(in the rows, 128 means zero)
A: rows in a few groups, each row roughly a mix of its group's directions:
A (109 x 11):
[[141 100  87 180 120 134 138 193 144 132 144]
 [143 128 103 166 185 138 139 158 157 175 105]
 [143 166 130 116 145 143  93 189 101  85 148]
 [131 153 170 110 110  70 106 143 176 133  99]
 [115 140 147 110  64 124 114 117 116  69 162]
 [117 185 112 118 119 166 171 145 174 154 124]
 [146 139 149 161 151 163 141 181 119  88 171]
 [109  98 162 164 100 108 112 108 123  97 190]
 [135 193 131  74 124 108 140  93 143  96 140]
 [134 158 143  82 165 122  88 166  83 125 105]
 [187 117 157 169 151 124 133 168 161 126 157]
 [130 101 110 137  55 109 123 168 115  98 155]
 [141 101 142 122 163 149 140 146 191 154 177]
 [130 101 169 115 139  90 149  69 106 166 143]
 [ 72 118 133  94 104  70 131 127 109 107 162]
 [154  86 101 146 181 160 169 127 107 141 152]
 [127 166 115  87 107 129  96 104 166  87 171]
 [121 128 121 165 136 190 124 194 137 105 128]
 [160 134 186 176 110 144 101 120 123  93 158]
 [137 146 124 145 136 161 117 130 214  99 118]
 [151 105 160 158 105  90  96  91 147 170  99]
 [134 159 156 128  93  78 154  82 106 166 136]
 [128 169  91 129 136 177 153  96 105 115  78]
 [ 99 144 129  89  65  98 144 141 112 146 169]
 [114  75 119 113 141 155 154 110 140 183  85]
 [128  99  78 117 166 158 126 183  89 127 128]
 [122  78 152 188 118 166 117 110 166 138 130]
 [113 169 156  96  89 120  88 139 113  74 139]
 [ 61 136  85 121 118 117 103 150 140 168 100]
 [119 106 115 107 157 201 175 146 117 111 132]
 [169 142 132 167  94 164 130 145 182 159 145]
 [111 116 120 175 137 138 158  93 191 160 115]
 [115 147 125  56 138 152  92 108 116 106 167]
 [113 134 138 106  72 109 121 135 129 147 202]
 [172 105  98 113 112 135 128 110 165 141  60]
 [152 145 121 100  84 110  89  69 158 109 114]
 [137 114 135 142 183 135 134 117  56 166 130]
 [134  90 141 171 103  80 146 139  80 161 130]
 [168  97 130 132 155 120 134 150 196 169 136]
 [ 97 111 135 156 120 117  83 171 123  64 119]
 [116 182 107  98  98 147 179 148 132 160 105]
 [154 165 140  96  70 102  98 133 104  93 149]
 [141 122  67  92 125 155 136 142 169 128  80]
 [155 198 149 108 133 141 101 122 121  84 157]
 [103 128 109 158 129 187 111 191 151 121 120]
 [145 146 113 124 158 149 174 175  94  80 149]
 [111 100 126 172 122 123 104 177 106 138  67]
 [ 89 149 107 104 138 182 147 148 102  82 154]
 [126 115 136 107 126  61 111 188 101 148 136]
 [172 112 119  92 112 141  92 118  82 109  78]
 [144 159 131 127  53 108 108 137 135  88 158]
 [145 107 139  67 112  99 126 104  65 136 121]
 [133  83 142 168 125 128 118 158 143 186  85]
 [179 145 116 100 114 184  93 122 154 110  99]
 [112 114 140 118 157 113 126 117  56 161 175]
 [143 136 155 114  98 111  84  72 171 124 157]
 [120 126 158 112 126  67 135  70  95 153 143]
 [134 151 104 102 116 139 149 136 140 103  45]
 [136  98 139 151 134 100 142 128  50 168 127]
 [203 131  94 129 120 108 130 166  99 148 146]
 [ 86 129 130 133 100  78 175 145  95 162 147]
 [138 163 145 144 107 139 152  72 151 159  76]
 [114 113 150 119 129  96  81 181 164  85 135]
 [117 147 103  60 119 145 141  80 122  91 144]
 [121 137 149  99  88 136 118 111  98  63 170]
 [111 107 133  79 141 104  98 108  62 110 148]
 [117  86 126 198 121 182 128 108 125 131 113]
 [130 144 116 174 141 173 139 144 156  83 177]
 [139 147 142  95  64  77 109 100 126 144 106]
 [118 133 120 166  86 155  70 143 158 126  87]
 [115 116 129 170 138  96 179 143  84 168 101]
 [116 151  99 156 123 181 147  83  92  97 105]
 [ 88 177 151 153 142 150 109 121 188 111 116]
 [118  99 142  94 118 100  82 110  89 108 180]
 [147 156 109 139 160 117 158 195 109  95 154]
 [152 112 143 134  90 186 101  86 150 104  99]
 [102 144 152  97 130  89 136  78  95 125 179]
 [129 133 123 131 113 118 162  81  70 142 182]
 [124 114 123 148 194 183 156 118 126 108 159]
 [164 124 162 165  85 111  81  94 144 130 101]
 [118  99 103 177 127 178 146 100  79 126 145]
 [123 137 141 103 198 166 120 141  86  99 140]
 [155 114 138 113  74 118 109 132  79 164 171]
 [122 104 180 135 151  89 140 100 122 171 174]
 [ 74 104 140 132  64  99 120 121 157 130 101]
 [136 150 120 151  53  92 112 144 169 131 124]
 [153 140 112 128 154 166 122 124 163  94  59]
 [ 45 128 111 133 118 154  98 145 137 160 121]
 [102 112 131 152  69  67 153 149 148 120 122]
 [104 135 137 155 122 171 140 110 150  68 176]
 [123 167 151 104 102  78 135  90 115 102 174]
 [152  60  94 132 127 127 162 148  86 142 146]
 [136 167 135 111 112 130 162  54 122 123 166]
 [139 123 100 141 133 137 157 134  77 190  86]
 [159 126 131  86  75 143  75 123 142 107 160]
 [122 147 129 140 153 140 167 167  64  88 146]
 [108 112 117  98 146 102 117 115 115  68  68]
 [122 158 110  76 143  95 109 177 114  83 128]
 [114  87 165 181  94  96 120 117 109 144 163]
 [132  86 116 149 160 168 178  89 125 123 164]
 [144 101 127 142 124 117 160 117  91 207 144]
 [146 128 109  99 151 114 132 179 126 183  80]
 [127 113 137 132 128  86 108 189 124 165  76]
 [146 159 167 159 115 101  87 134 144 103 183]
 [137 125 122 104 127 105 156 106  84 146 202]
 [158  77 145 173 112  94 116 130  80 149 126]
 [121  86 128  96 180 125 137 128  83 166  94]
 [149 113 102 100 158 173 188 146 107 103 114]
 [180 131 121 117  50 141 117 143 127 142 104]]
the one row of each list that fits no group (the others fit one group, some only roughly):
- k660: [167 136 134 161  86 154  91 121 128  92  79]
- k304: [ 84  96 136 106 124 103 127 101 141 176  73]
- k147: [128 196 104 101 122 119 147 112  87 115  85]
- k549: [185 128 108 135 116  72 113 136 174 143 102]
- k768: [138 167  97 140 101 132  79 165 171  96 116]
- k659: [ 91 178 108 112 134 101 132 143  73  89 144]
- k436: [135 137  77  64 125 108 152  96 121 115  91]
- k916: [148 148 154 176  85 112  74 124 119 107  97]
- k202: [119 165 113  92 144 111 107 177 122 106  69]
- k185: [140 172 133 129 103 163 140  62 108  97 105]
- k333: [176 149 149 185 110  93 102 152 116 105 109]
- k760: [128 103 177 181  91 102 114 113 161 153 113]
- k365: [140 114 102 148  78  94 111 196 128 139 116]
- k512: [181 171 133  90 119 117 105 137  83 104 155]
- k353: [121 112 127 149 118 198 137 138  89 109  79]
 => k185
- k774: [168 159 120 153 118 134 136 157  83  66 117]
- k235: [117 123 117  66 132 111 112 114  57 113 116]
- k274: [106 125 160 183  85  84 116 115  87 125 129]
- k246: [132 171 125 131 165 189 138 122 170 152 157]
- k970: [ 87 182 129 142 126 111 118 154  73  97 150]
- k904: [170 121 135 194 124 136 152 148 139 182 128]
- k535: [118 134 137 142 159 141 158 121  81 192 165]
- k374: [135 140  79  84 167 172 140 126 104 100 157]
- k34: [100  66 105 150  95 112 130 183 123 135 115]
- k691: [102 142 102  83 176 141 164 127 144 105  81]
 => k691
- k736: [129 110  83 133 158 130 152 185 160 169 108]
- k519: [102 119  95 153 138 157 106 165  90  73 104]
- k903: [170 103 129 121 116 146 103 110 205 144 115]
- k643: [188 152 113 143 108 127 159  81 158 142 159]
- k99: [194 145 143  90 158 162  98 120 104 109 121]
- k171: [139  96 115 131 160 182 117 153 185 143  99]
- k589: [ 99 122 112 111 111 201  99 133 173 114 118]
- k325: [112 148 140  73 111 132 100 119 113 141 198]
- k596: [ 82 117 152 103 130 102 118 100 137 167  68]
- k130: [147 119 143 140 132 209 130 150 155  94 150]
 => k99
- k483: [174 139 140  74 132 104 132  88  82 152 117]
- k773: [112 109 122 110 111  63 127 113 169 169  93]
- k332: [116 132 115 162 131 112  99 185 163 162  82]
- k734: [108 149 125 131 117 124 177 141  74 190 131]
- k809: [165 165 102 122 130 140 120 169 166  74 154]
- k853: [108 158 146 139  93  64 115 135  80 120 103]
- k68: [ 73 160 120 116 115 112 154 137 193 103 136]
- k882: [100 103  93  74 131 138 145  95 150 167  93]
- k541: [176 138 175 162 123  67 113 117 106 122 132]
- k842: [111 157 109 117 133 119 101 171 110  75  75]
- k56: [187 111 127 148 110 137 131 135  95 141  62]
- k49: [141 114 103  92 132 100 121 105 184 180  99]
- k103: [189  99 160 144 110 121 135  88 104 133  84]
 => k773
- k578: [164 115 136 157 150 168 117 180 136  91  88]
- k389: [150 119 163 117 132 128 124 116 215 149 119]
- k445: [ 79 103 100 128 149 177 141 169 143 163 110]
- k322: [108  68 114 174 140 144 109 174  99 117 125]
- k479: [137 144 133 187 144  98 118 199 140 128 133]
- k310: [ 92 131 141 140 121 184 138 132  65  92 121]
- k927: [132 198 138 134 102 109  85 158 165 124 117]
- k823: [ 87 107 146 119 149  97  98 112 130 104 196]
- k538: [146 112  89 129 166 120 153 188 164 159 115]
- k388: [185 105 141 152  96 142  74 127 162 113 144]
- k746: [103 135 120 179 117 157 131 163 169  82 159]
- k278: [189 136 121 133  95 150  98 117 168  87 104]
- k585: [134 106 136 127 180 163 170  72 114 126 154]
- k335: [162 140 127  81 168 128 111 154  63 126 131]
- k991: [180 157 137 133 121  70 101 133 161 109 160]
 => k578
- k441: [114 149 121  63  74 115 129 135  92 144 153]
- k39: [139 126 154 154 171  90 164 168 103 137 172]
- k146: [170 167 143  91 156 105 113 115 103 171  93]
- k516: [ 62 156 100  96 145 118 136 134  99 126 172]
- k604: [162 161 108  78 131 185 111 119 120 117  91]
- k763: [101  57 132 103  97 115 140 120  78 133 129]
- k594: [121 164  62  71 117  96 123 127 136 116 124]
- k15: [100 166 126 163 121 137 182 141 163 171 150]
- k569: [ 83 150 123 152 169 138 158 126 189 100 121]
- k933: [106 113  96 136  98 130 186  80 135 138 171]
- k987: [113 145 133 179 104 143 125 107 123 123  52]
- k359: [ 80  89 134 130 172 171 135 150 102  93 140]
- k548: [110 148 159  74 108 103  85 145  88 110 105]
- k160: [144 102 104  97 171 181 129 150 164 116 163]
 => k933
- k427: [163 116 112 127 105 146  93 119 206 128 106]
- k558: [130  81 118 146 158 188 116 144 156 109 168]
- k575: [127 106  96  80 161 124 163 133 179 161 146]
- k684: [119 148  95  98 134 132 139 118  73  88 182]
- k524: [133 128 103  78 156 178 171 115 137  94 152]
- k182: [138 143 133  67 139  99 127 130 145 107 195]
- k464: [131 165 128 135 180 186 137 122 162 152 158]
- k919: [143 172 104  87 118 176 134 132 162 113  82]
- k753: [160  97 183 152 157 103 162 110 102 153 150]
- k607: [148 151 112  95 174 147 151 116 115  73 168]
 => k607
- k542: [160 128 124 160  58 120 152 156 145 158 102]
- k992: [145 138 120  69 135 155 112 111  58 134 116]
- k447: [168 139 127 127  49 117  98 152 107 146 126]
- k767: [146 202 145 122 133 120 110  95 174 144 112]
- k163: [131 160 146 140 113 108 129 122 151 153  44]
- k873: [ 91  99 135 149 176  79 144 118  80 120 114]
- k267: [166 145 144 164 156 110 136 189 140 107 167]
- k477: [119 178  92  97 140 127 134 163 123  79 168]
- k38: [100 118 138 180 115  90 149 141 188 122 154]
- k289: [ 79 161 127 106 103 126 140 141 192 112 160]
- k247: [102 143 114 143 147 111 191 142  99 153  76]
- k397: [149  94 181 146 154 134 169 107  77 135 139]
- k475: [135  71 124  97  77  95 138 106  88 140 127]
- k955: [101 156 126 125 121  87 105 160  96  61 126]
- k251: [182 119 150 158  94 148 107 105 119  86  89]
 => k447
- k376: [144 105  96  97 177 174 122 172 156 143 124]
- k422: [194 146 118 115 124 136 124 135 176  81 153]
- k845: [ 92 168 106 115 147 140 186 138 136 137  77]
- k523: [137 153 116  75  52 129 115 139 148 115 133]
- k508: [114  93 143 143  75  67 129 138 106 141 163]
- k498: [154  85 144 110 120 136 128  65 162 163 101]
- k818: [120 132 161 111 102 110 126  45  99 127 128]
- k196: [112  68 114 124  85  87 136 155  98 150 105]
- k356: [109  92 119 117 121 158 186  82 128 169 148]
- k758: [132 138 109  87  94  98 121  64 114 126  86]
- k127: [ 95 109  94 104 167 165 149 179 158 147 138]
- k975: [104 152  90 123 152 147 119 199 160 120 150]
 => k356
- k153: [118 141  90 101 143 109 128 171  57 110 130]
- k621: [ 86 146 120 139 161 120 160 181  86 122 162]
- k592: [182 122  93 162 121 109 157 115 153 182 127]
- k20: [ 75  85 147  98 131 108 128 112 117 155  74]
- k248: [127 134  81  93 118 182 154 128 126  88  88]
- k551: [123 138 105 139 130  52 120 152 115 172  96]
- k605: [102 146 163  69 142 111  89 127  94 126  90]
- k259: [118 164  76 100  86 122  99 112 138 105  85]
- k798: [142  99 136  97  73  93 149  75 111 147 122]
- k915: [103 152 103 158 135 156 112 206 119 112 127]
- k327: [154 150  87 109 115 137 119  86  92 119  68]
 => k327
- k58: [109 112 164 127 158 137 182 109  82 134 172]
- k101: [114 174  99  88 148 156 158 131 128 111  72]
- k71: [108 148 114 114 206 156 146 114 113 123  90]
- k820: [152  94 152 139 124 107 140 146 146 209 119]
- k697: [140  64 136 171 135 167 137 119 138 162 161]
- k155: [112 153 174 134  89  62 107 121 139 101 125]
- k683: [182  85 135 182 117 112 103 129 135 116  91]
- k331: [171 177 141  88 161 107 102 124 106 157 102]
- k928: [105  67 114 112 125  98 126 149 100 167  83]
- k403: [144 130 134 121  52 124 107 140 174 122 166]
- k714: [ 76 114 130 138  76 129 114 163 136  77 150]
- k390: [149 154 108 158  71 142 145 117 169 118  80]
- k211: [ 99 107 150  89  78  84 113 111 116 147  89]
- k552: [114 133 121 106 146 120 159 134  50 165 103]
 => k390
- k939: [123  94 138 198  81 147 122 127 155 139 152]
- k938: [162 175 128 108  94 109  89 171 103  99 142]
- k988: [183  99 147 151 142 151  97 121  87 170 143]
- k108: [143  98  93 132 126 170 141 148 143 140  56]
- k920: [ 96 140 104  78 157  92 175 110 102 140 152]
- k60: [ 81 114 153  99  71 102 109 100 124 123  92]
- k981: [149 139 113  68 140 164  86 108 113  89 104]
- k556: [116 129 139 138 140 120 153 130  73 188 178]
- k805: [180 134 138 136  86  89  88 104 163 120 103]
- k32: [ 94 120 147 134 107 121 148  54 169 146 111]
- k47: [119  84 130 126 143 105  88 203 136 116 139]
 => k939
- k195: [110 134 116 115 148 117 129 149 150 126  37]
- k839: [123 165 137  94 122  68 106 175 129 104  99]
- k194: [100 155 146 154  85  81  87  96 101 132 113]
- k528: [141 113 184 149  94 134  88  71 139 134 118]
- k29: [171 142 134 176 136 150 118 183 158  93 139]
- k169: [113 163  99  95 138 113 122 146  79  68 142]
- k265: [150 122 159 174  86 141  98 115  94  94  92]
- k2: [105 128 135 195 102 143 106 122 127 100  73]
- k785: [174 113 124 107 127 148 101 117  56 146 101]
- k203: [161 123 182 168 109 104 122  92  82 117 117]
- k602: [101 140 154 122 144 172 135  93 124  68 167]
- k473: [118 107 148  98  83 100 144  60 131 151 113]
- k499: [ 84 115 136 171 147 116 114 181 142 179 125]
- k631: [121 132  95 134 126 118 141 147  41 150 112]
 => k195
- k821: [131 154 149 118 102  50 130 145  89 148 120]
- k865: [ 67 100 115 130 152 176 149 159 120 163 122]
- k342: [127 144 119  87 163 147 138 117  53 154 114]
- k295: [ 90 100 133 134 118 127 100  98 148 190  84]
- k815: [ 89  85 115 165 125 169 166 121 154  98 153]
- k507: [184 112 129 171 105 167 128 130 133 105  78]
- k703: [123  85 146 173 161  87 135 123  77 150 141]
- k854: [185 161 128 111 137 144 136  98 100  99 180]
- k590: [106  99 102 110 153 141 110 207 123 115 149]
- k513: [130  85 143 198 121  86 126 136 157 105 118]
 => k590
